Each scene shows the same named points in several views, each turned, perhaps mirrored, and shifted as a whole.
A view may leave some points out. In some views, one point has been moved. Which views, in the order they come, and which point in each? Write - if no view has one.

Scene 1 (5 views)
A:
  dimem [  0 -14   7  -1  20 -10   1 -11]
  Vobip [ -9 -18  11   1  18  -8   5  -2]
  gobim [-15 -11  14  -2  17 -13  -4   0]
  Furi [ -3 -14  10   0  15 -13   2 -13]
  goza [-20 -20  -8   1   4 -21  -8  -6]
  Kon [-12 -10   5  -4  11 -13   1  -9]
  pasid [-10 -17  -1  -5   4 -14 -12  -4]
  Gune [-13 -11   1  -6   8 -17 -16  -3]
  perud [-6 -7 17  0 24 -9  9 -9]
  Fuzi [-16 -16   3  -3   1 -22 -14  -5]
  ged [-10 -15   3  -5   3 -17 -11  -6]
  puga [-12 -13   2  -4  14 -13  -9  -1]
B:
  gobim [-14   7   6  -7  -7  17   1 -20]
  sib [ -2   4   7 -21 -11  17  10 -15]
  goza [  7   0  -5  -5  -4  14  -1 -33]
  Vobip [ -8  13   4 -12 -11  14   6 -14]
  perud [-14   8  12 -15 -14  16  15 -11]
  Gune [ -3  -4   3  -9   2  17  -8 -24]
  ged [ -2  -1   2 -11   2   9  -4 -25]
  puga [ -3   2   2  -9  -5  19  -5 -20]
  pasid [  2   1   0 -12   1  11  -7 -24]
  Fuzi [ -2  -3   1  -5   4   9  -5 -31]
  dimem [ -3   4   7 -15  -8  13   9  -7]
  Kon [ -5   2   6 -16  -5  15   5 -23]
  fas [ -4  -6   3  -8   6  15 -10 -22]
  Furi [-11  -2   9  -7   0   7   6 -16]
C:
  Kon [ 22  12  -4   1 -17  -2   6   0]
  puga [ 22   9   4   3 -16  -9   7  -8]
  perud [ 32  21   4  -1 -13   1   3  13]
  sib [ 24  15  -6  -4 -13  -8   3   7]
  pasid [ 17   0  -2   6 -17  -8   6  -9]
  dimem [ 24  11   3  -1 -12  -7  -1  10]
  gobim [ 29  14   7   6 -16  -1   8  -3]
  Vobip [ 32  13   2   4 -10  -4  -1   2]
  fas [ 13   0   5   7 -21  -7  13  -8]
  Furi [ 22   9   1   0 -14   0   0   9]
  ged [ 16   1  -1   6 -18  -3   7  -6]
  Gune [ 16   4   4   5 -20  -7  12 -10]
  Fuzi [ 14   0   1   8 -20   1   8 -14]
D:
  puga [ -8 -36  41  17  12  17   3   3]
  dimem [ -6 -29  32  23   8  13   8  17]
  goza [-15 -32  34  13  11  29   4  -9]
  ged [-14 -34  41  22  15  25  10   1]
  Vobip [ -1 -30  36  24   1  11   7   7]
  Gune [-12 -39  44  18  19  23   5   1]
  perud [  4 -34  28  29   6   6  11  14]
  fas [-14 -40  47  18  21  26   6   3]
  gobim [  1 -40  39  24   8  14   7   4]
  Furi [ -6 -30  31  27   8  17  12  14]
  pasid [-17 -32  44  20  14  23   6   0]
E:
  pasid [ -8  -4  -9 -11 -12   4  -3   8]
  Vobip [  3  -2   8 -21 -12   0  -6  -4]
  ged [ -6  -5 -12 -13 -13   0  -6   7]
  Kon [  1  -4  -5 -22 -17   1  -8   5]
  sib [  6   5   2 -25 -19   3  -8   5]
  dimem [  5   9   3 -18 -14  -1 -10  -1]
  perud [  7   3   8 -28 -18  -7 -13  -5]
  Furi [  6   4  -2 -19 -12  -4 -11   0]
  Gune [-13  -6 -10 -12 -19   1  -8   5]
  fas [-15  -4 -12  -9 -17  -1  -8   7]
  puga [ -9  -4  -2 -15 -18   4  -7   1]
  goza [ -4 -13 -14 -11 -13  15  -7   3]
Views with a point moved: B
  moved in B: Furi

Scene 2 (6 views)
A:
  Lemek [  1  10   3 -16 -17   0   3  10  23  25 -13  -4  -7  -7 -15 -31]
  kol [ -1  15  -9 -10 -15  -9  17   8  19  29 -21  -3  -1  -4 -17 -29]
  Tez [  0  13   1 -15 -12  -7   8  -1  25  29 -20  -2  -7  -1 -19 -20]
  pob [  3   9   9 -18 -11  -5  -4  -2  27  24 -19  -3 -13   2 -20 -13]
  gitel [  3   9   6 -17 -13  -3  -2   4  24  23 -17  -3 -11  -2 -19 -19]
  mota [  2  12  -3 -12 -13  -9   7   7  20  25 -23  -2  -6   0 -20 -18]
  lub [ -1  13   2 -16 -14  -4   9   0  26  30 -16  -3  -7  -4 -16 -26]
  Nazo [  0  12   3 -16 -13  -5   7  -2  26  28 -19  -3  -8  -2 -18 -21]
  Taze [  2  10   2 -16 -15  -2   4   7  23  25 -15  -4  -7  -6 -16 -27]
  gofin [  2  10   5 -16 -13  -5   0   2  24  24 -19  -2 -10  -1 -19 -17]
  meruv [  2   9   6 -17 -14  -2  -1   4  24  24 -16  -3 -10  -3 -18 -22]
B:
  Taze [ 39  13 -13  -5  -1  28   4 -15  10   1 -25 -23  17   5   7  45]
  Lemek [ 39  15 -12  -3  -3  28   4 -14  12   3 -26 -23  19   7   7  46]
  pob [ 44   6 -14 -11   3  35  -1 -19  12  -5 -29 -20   6  -5  14  43]
  lub [ 42  12 -19  -3   3  27   5 -18   6   1 -26 -23  17   2   8  42]
  Nazo [ 42  10 -19  -6   5  29   4 -19   6  -2 -26 -23  13  -1   9  42]
  gofin [ 41   8 -14 -10   3  32   1 -18  10  -4 -27 -21  10  -1  10  43]
  mota [ 35   9 -14 -12   7  29   4 -16   4  -4 -20 -23  12   2   3  42]
  gitel [ 41   9 -12 -10   1  32   1 -17  12  -3 -28 -21  11   0  10  45]
C:
  pob [  0   6 -14   7 -12  17   4 -22  17  -7   1   8  -6  -3  13   6]
  meruv [  3   5 -15   8  -9  17   5 -20  11  -3  -4   3  -6  -9  18  12]
  Taze [  4   4 -15  10  -8  18   7 -17   6  -2  -7   3  -3 -14  19  16]
  lub [ -2   4 -17  11 -10  21  10 -16   6  -3  -6   6   1 -12  13  16]
  Lemek [  5   4 -16  10  -6  18   8 -16   5   0  -8   0  -4 -15  21  18]
  gofin [  2   4 -14   8 -11  17   5 -20  13  -5  -3   7  -4  -8  14   9]
  Nazo [ -2   3 -16  10 -12  20   8 -17   9  -4  -4   8   0  -9  11  12]
  Tez [ -1   2 -15  10 -13  19   9 -17   9  -5  -5  11   3 -11  10  12]
  mota [  6  -1 -11   8 -12  16   6 -18   8  -5  -7  13   3 -14  13  10]
  kol [  5  -4 -11  10 -14  18  10 -15   2  -4 -11  16  11 -20  10  14]
D:
  gitel [  8   6  -4  17 -22   1   9 -10 -14 -29 -42 -13  20  -5  16  -4]
  Nazo [ 10  10  -9  16 -22   0   6 -12 -15 -30 -33 -16  23  -1  17  -4]
  kol [ 19   8 -22  14 -21   1  10 -24 -13 -32 -27 -15  21  -4   8  -8]
  Lemek [  8   4  -6   9 -27   0  19 -12 -15 -28 -33 -11  25  -8  15  -1]
  lub [ 10   9 -10  13 -24   0  10 -12 -15 -30 -29 -16  26  -2  17  -3]
  mota [ 14   7 -14  17 -21   2   9 -19 -13 -30 -36 -14  19  -5  10  -7]
  pob [  7   9  -2  22 -20   2   3  -8 -14 -29 -45 -15  19  -2  17  -5]
  meruv [  7   6  -3  15 -24   1  12 -10 -14 -28 -39 -13  22  -5  16  -3]
  Tez [ 12  11 -12  17 -21   1   6 -14 -14 -31 -33 -16  22  -1  15  -6]
E:
  gofin [  6  -6   1  -8 -16   3  -8   9 -15 -27 -21  25   1  -3  -6  -8]
  Taze [  3  -5   1  -1 -14   6  -8  13 -16 -20 -24  31   6  -5  -7 -11]
  Lemek [  3  -4   0   1 -13   7 -10  14 -18 -18 -26  33   8  -5  -8 -12]
  lub [  3 -10   0   0 -17   2  -7  13 -10 -22 -23  32   5   0  -4 -11]
  pob [  8  -8   0 -12 -16   1  -9   7 -16 -32 -19  23  -2  -2  -8  -6]
  mota [  2  -3   6  -3 -15   5  -3  12  -7 -24 -22  22   4  -7  -1 -11]
  kol [ -2  -5   8   3 -17   4   1  15   1 -20 -23  24   7  -6   5 -13]
  Nazo [  4 -10   1  -4 -17   1  -6  11 -10 -26 -22  29   3   0  -3  -9]
F:
  kol [-21 -20   3   6  26  13 -11 -17 -24  -4 -10  -3 -26  29   6 -23]
  lub [-13 -19   6   3  23  11   1  -3 -21  -4  -9   1 -24  26  11 -27]
  Taze [-21 -19   7   5  21  12   2   2 -20  -2 -10  -2 -22  24  13 -26]
  Tez [-13 -18   8   4  22  11   0 -11 -19   0 -11   1 -27  28   9 -28]
  gofin [-17 -18  11   5  18  11   6  -6 -16   6 -11   0 -27  26  12 -31]
  meruv [-20 -18  10   5  19  12   7   0 -17   3 -11  -1 -25  24  13 -29]
  Nazo [-12 -18   8   3  22  10   3  -7 -19   0 -10   2 -26  27  10 -29]
  mota [-23 -19   8   7  22  13  -3 -12 -19   3 -11  -3 -27  27   9 -26]
  Lemek [-23 -19   6   4  21  13   3   6 -21  -3  -9  -2 -21  23  13 -26]
  gitel [-20 -18  11   5  18  11   8  -3 -16   6 -11  -1 -26  25  13 -30]
  pob [-15 -17  14   5  17  10  11  -7 -14   9 -12   1 -29  26  12 -33]
Views with a point moved: A
  moved in A: kol
